In the rows, 100 means zero.
Each named move below is a turn or a mirror, shown by a few rows before and after it. Which moves, in which order, take the first row of each later pair to the second? The first pair is answered.
vimil (before -> after):
109; 109; 129; 93; 83; 109; 98; 86; 102; 101; 105; 116; 104; 91; 102; 114; 110; 106; 116; 102; 118; 123; 109; 99  ->  109; 108; 130; 99; 85; 102; 102; 89; 103; 103; 108; 111; 101; 92; 105; 108; 110; 111; 119; 101; 122; 119; 108; 97
83; 85; 96; 88; 95; 121; 96; 87; 99; 88; 93; 111; 116; 84; 100; 113; 108; 95; 81; 95; 95; 83; 106; 92  ->  85; 83; 110; 109; 94; 103; 105; 79; 110; 106; 98; 90; 96; 100; 131; 88; 99; 108; 89; 101; 102; 79; 92; 79
119; 119; 99; 113; 78; 112; 83; 133; 74; 126; 128; 94; 91; 112; 120; 107; 123; 101; 143; 106; 104; 122; 123; 120  ->  121; 117; 93; 109; 80; 114; 79; 134; 70; 123; 128; 101; 97; 111; 114; 113; 126; 99; 143; 108; 102; 123; 128; 126
faro (before -> after):
109; 101; 91; 95; 86; 104; 81; 103; 107; 90; 96; 108; 99; 125; 108; 110; 100; 112; 96; 99; 105; 119; 84; 73  ->  110; 102; 88; 93; 90; 108; 80; 103; 106; 89; 95; 109; 103; 123; 104; 111; 101; 114; 95; 100; 102; 122; 87; 76
97; 94; 109; 96; 105; 123; 80; 104; 105; 60; 83; 130; 118; 86; 59; 109; 84; 82; 99; 96; 99; 117; 118; 105  ->  100; 97; 141; 138; 105; 97; 94; 100; 122; 85; 94; 102; 93; 100; 93; 69; 83; 106; 119; 116; 120; 124; 107; 90
99; 103; 108; 121; 111; 92; 102; 88; 106; 110; 90; 87; 101; 82; 103; 99; 104; 103; 109; 109; 105; 93; 108; 96  ->  94; 103; 95; 106; 106; 102; 99; 91; 100; 104; 87; 95; 109; 73; 93; 118; 111; 99; 100; 101; 97; 91; 113; 97
125; 99; 76; 106; 119; 78; 100; 119; 94; 111; 99; 70; 77; 131; 117; 70; 96; 93; 110; 90; 104; 87; 88; 122  ->  110; 97; 74; 98; 95; 98; 102; 87; 84; 110; 112; 85; 88; 104; 150; 102; 113; 117; 101; 68; 91; 66; 98; 102
sakig (before -> after):
100; 101; 109; 105; 81; 106; 95; 97; 82; 100; 110; 97; 84; 102; 104; 103; 86; 122; 97; 98; 111; 89; 95; 119  ->  100; 102; 120; 115; 86; 104; 94; 94; 93; 95; 102; 97; 95; 93; 102; 92; 84; 118; 96; 110; 118; 98; 95; 118
108; 111; 130; 107; 87; 103; 100; 113; 110; 106; 108; 110; 103; 117; 74; 95; 100; 109; 132; 111; 116; 138; 111; 108  ->  113; 109; 108; 80; 75; 105; 94; 115; 93; 113; 117; 103; 90; 127; 85; 110; 102; 113; 128; 81; 103; 123; 111; 116
81; 72; 81; 75; 116; 97; 108; 97; 105; 101; 78; 95; 95; 121; 87; 87; 67; 94; 75; 86; 103; 72; 80; 115  ->  80; 74; 94; 91; 127; 92; 109; 95; 117; 94; 72; 100; 104; 116; 83; 76; 63; 92; 75; 105; 109; 87; 79; 109
127; 101; 93; 114; 117; 92; 86; 121; 78; 123; 123; 102; 100; 85; 121; 105; 108; 111; 121; 113; 92; 101; 104; 91  ->  125; 105; 97; 117; 116; 90; 85; 121; 75; 124; 122; 105; 103; 82; 122; 104; 109; 111; 120; 119; 94; 106; 105; 89
tolel (before -> after):
88; 105; 83; 62; 74; 123; 90; 114; 80; 109; 110; 117; 98; 106; 80; 144; 120; 100; 100; 68; 95; 110; 109; 112  ->  86; 118; 111; 78; 75; 119; 95; 117; 95; 106; 109; 127; 104; 106; 69; 139; 118; 98; 118; 89; 118; 134; 113; 110
102; 65; 101; 114; 130; 82; 103; 109; 84; 54; 90; 92; 116; 90; 77; 77; 102; 86; 92; 142; 89; 94; 113; 106  ->  105; 58; 88; 106; 126; 85; 103; 102; 78; 56; 96; 89; 117; 86; 92; 87; 107; 90; 83; 130; 73; 78; 114; 102
91; 121; 118; 78; 88; 146; 102; 100; 83; 106; 74; 112; 102; 82; 104; 118; 109; 102; 118; 99; 100; 128; 114; 119  ->  101; 116; 110; 73; 98; 133; 104; 114; 91; 106; 60; 100; 86; 109; 87; 100; 98; 90; 119; 103; 106; 127; 98; 132
114; 108; 86; 105; 99; 103; 103; 114; 87; 119; 78; 98; 92; 82; 147; 91; 89; 120; 110; 103; 69; 100; 113; 97  ->  113; 121; 107; 118; 100; 102; 105; 114; 99; 114; 78; 110; 98; 77; 138; 85; 83; 118; 121; 119; 91; 118; 117; 94
Pairs:
Each pair is 2 to 3 moves apart.
96; 96; 95; 93; 94; 97; 107; 90; 89; 116; 119; 82; 88; 87; 144; 104; 112; 128; 93; 81; 77; 73; 94; 100  ->  107; 94; 81; 93; 115; 78; 107; 117; 99; 118; 101; 67; 72; 118; 113; 79; 91; 107; 92; 93; 81; 83; 85; 115 => faro vimil
103; 97; 63; 71; 105; 110; 84; 113; 71; 96; 105; 104; 91; 108; 128; 124; 119; 84; 116; 93; 86; 91; 89; 132  ->  100; 96; 83; 88; 95; 105; 91; 103; 76; 110; 119; 98; 78; 106; 161; 109; 123; 104; 127; 99; 93; 92; 88; 118 => faro faro
101; 96; 81; 98; 76; 106; 96; 89; 105; 118; 107; 88; 83; 113; 108; 93; 99; 88; 94; 96; 74; 77; 98; 100  ->  109; 99; 77; 97; 84; 105; 88; 103; 104; 108; 99; 94; 90; 117; 74; 94; 96; 70; 97; 106; 78; 91; 103; 113 => vimil faro vimil
86; 96; 109; 98; 100; 111; 102; 84; 107; 81; 86; 117; 117; 80; 89; 110; 96; 106; 79; 103; 94; 98; 98; 83  ->  89; 93; 114; 109; 94; 98; 112; 79; 109; 102; 91; 98; 92; 97; 115; 90; 91; 123; 87; 100; 97; 91; 88; 76 => sakig vimil sakig
90; 88; 105; 96; 93; 84; 114; 84; 124; 106; 83; 88; 81; 124; 94; 83; 87; 109; 103; 104; 107; 113; 85; 109  ->  83; 92; 116; 101; 92; 95; 114; 69; 127; 95; 79; 104; 100; 99; 100; 88; 94; 112; 93; 109; 106; 112; 92; 95 => sakig faro sakig
92; 99; 81; 94; 119; 98; 91; 103; 109; 113; 82; 88; 78; 114; 110; 81; 74; 114; 77; 88; 102; 80; 75; 79  ->  86; 98; 98; 110; 127; 99; 91; 92; 119; 98; 75; 101; 94; 96; 101; 78; 76; 112; 72; 105; 108; 88; 81; 71 => faro sakig
104; 98; 95; 100; 97; 105; 98; 104; 94; 89; 104; 111; 118; 87; 93; 104; 110; 95; 102; 98; 94; 96; 104; 104  ->  109; 100; 102; 110; 97; 90; 103; 113; 100; 109; 107; 93; 95; 107; 100; 84; 104; 100; 117; 103; 107; 100; 96; 103 => tolel sakig faro
95; 93; 101; 79; 99; 110; 104; 97; 93; 83; 75; 111; 113; 88; 85; 125; 90; 99; 81; 118; 96; 75; 119; 111  ->  89; 100; 131; 95; 95; 104; 114; 88; 110; 91; 78; 115; 107; 87; 89; 113; 86; 116; 85; 129; 115; 90; 113; 94 => vimil faro tolel
101; 103; 84; 59; 63; 99; 88; 115; 87; 90; 96; 101; 102; 102; 62; 106; 105; 82; 100; 103; 111; 119; 105; 114  ->  96; 103; 115; 93; 59; 81; 101; 96; 104; 119; 110; 79; 77; 113; 107; 77; 102; 113; 117; 116; 126; 118; 92; 89 => tolel tolel vimil
98; 104; 113; 87; 85; 95; 114; 104; 67; 133; 142; 88; 65; 143; 104; 96; 123; 115; 145; 95; 97; 92; 117; 78  ->  94; 107; 108; 67; 93; 122; 101; 111; 59; 93; 126; 126; 107; 108; 54; 130; 130; 89; 133; 102; 89; 107; 135; 92 => sakig vimil sakig
106; 95; 108; 124; 102; 89; 100; 93; 97; 105; 121; 75; 86; 90; 152; 85; 107; 113; 106; 105; 88; 85; 108; 101  ->  105; 91; 116; 138; 122; 85; 96; 91; 109; 84; 101; 82; 100; 84; 125; 70; 95; 97; 95; 130; 90; 99; 104; 102 => faro sakig vimil
121; 98; 95; 114; 98; 86; 99; 99; 86; 111; 129; 69; 90; 95; 138; 98; 117; 115; 117; 98; 83; 87; 108; 104  ->  119; 110; 116; 116; 92; 90; 97; 108; 94; 118; 130; 79; 86; 112; 117; 95; 111; 112; 133; 110; 109; 114; 105; 106 => tolel sakig tolel
90; 94; 102; 94; 96; 112; 102; 76; 99; 95; 101; 105; 112; 86; 117; 108; 95; 115; 84; 93; 90; 90; 97; 87  ->  105; 95; 85; 86; 108; 93; 102; 102; 98; 102; 93; 85; 85; 122; 101; 90; 82; 101; 92; 92; 91; 95; 86; 105 => faro vimil sakig
87; 113; 141; 75; 83; 127; 110; 71; 114; 76; 109; 122; 149; 55; 85; 133; 94; 108; 86; 105; 109; 129; 104; 69  ->  97; 123; 140; 61; 84; 110; 111; 101; 124; 92; 97; 108; 116; 113; 44; 111; 73; 93; 110; 109; 132; 155; 87; 88 => sakig tolel
113; 93; 77; 114; 105; 86; 95; 104; 88; 108; 129; 74; 90; 103; 134; 92; 108; 105; 106; 91; 86; 78; 100; 108  ->  118; 107; 85; 108; 117; 86; 88; 129; 98; 94; 110; 89; 97; 118; 73; 88; 96; 76; 114; 110; 103; 118; 105; 123 => vimil tolel tolel
83; 101; 128; 108; 86; 99; 108; 94; 104; 107; 88; 97; 80; 131; 88; 90; 91; 120; 99; 103; 115; 101; 97; 99  ->  95; 91; 102; 97; 95; 93; 107; 107; 97; 104; 80; 88; 79; 138; 78; 85; 87; 105; 100; 101; 101; 96; 94; 112 => tolel vimil faro
101; 109; 101; 91; 101; 111; 90; 114; 95; 102; 94; 122; 102; 114; 57; 100; 93; 90; 116; 105; 118; 127; 104; 112  ->  105; 85; 66; 88; 122; 104; 90; 103; 91; 88; 86; 99; 110; 102; 80; 94; 89; 86; 83; 92; 79; 86; 105; 110 => tolel sakig tolel
114; 89; 109; 99; 83; 82; 77; 148; 89; 126; 106; 63; 56; 130; 96; 100; 103; 119; 140; 97; 113; 112; 108; 118  ->  101; 96; 101; 76; 62; 115; 67; 128; 73; 110; 117; 95; 85; 94; 106; 149; 127; 129; 124; 75; 101; 96; 129; 107 => vimil faro faro
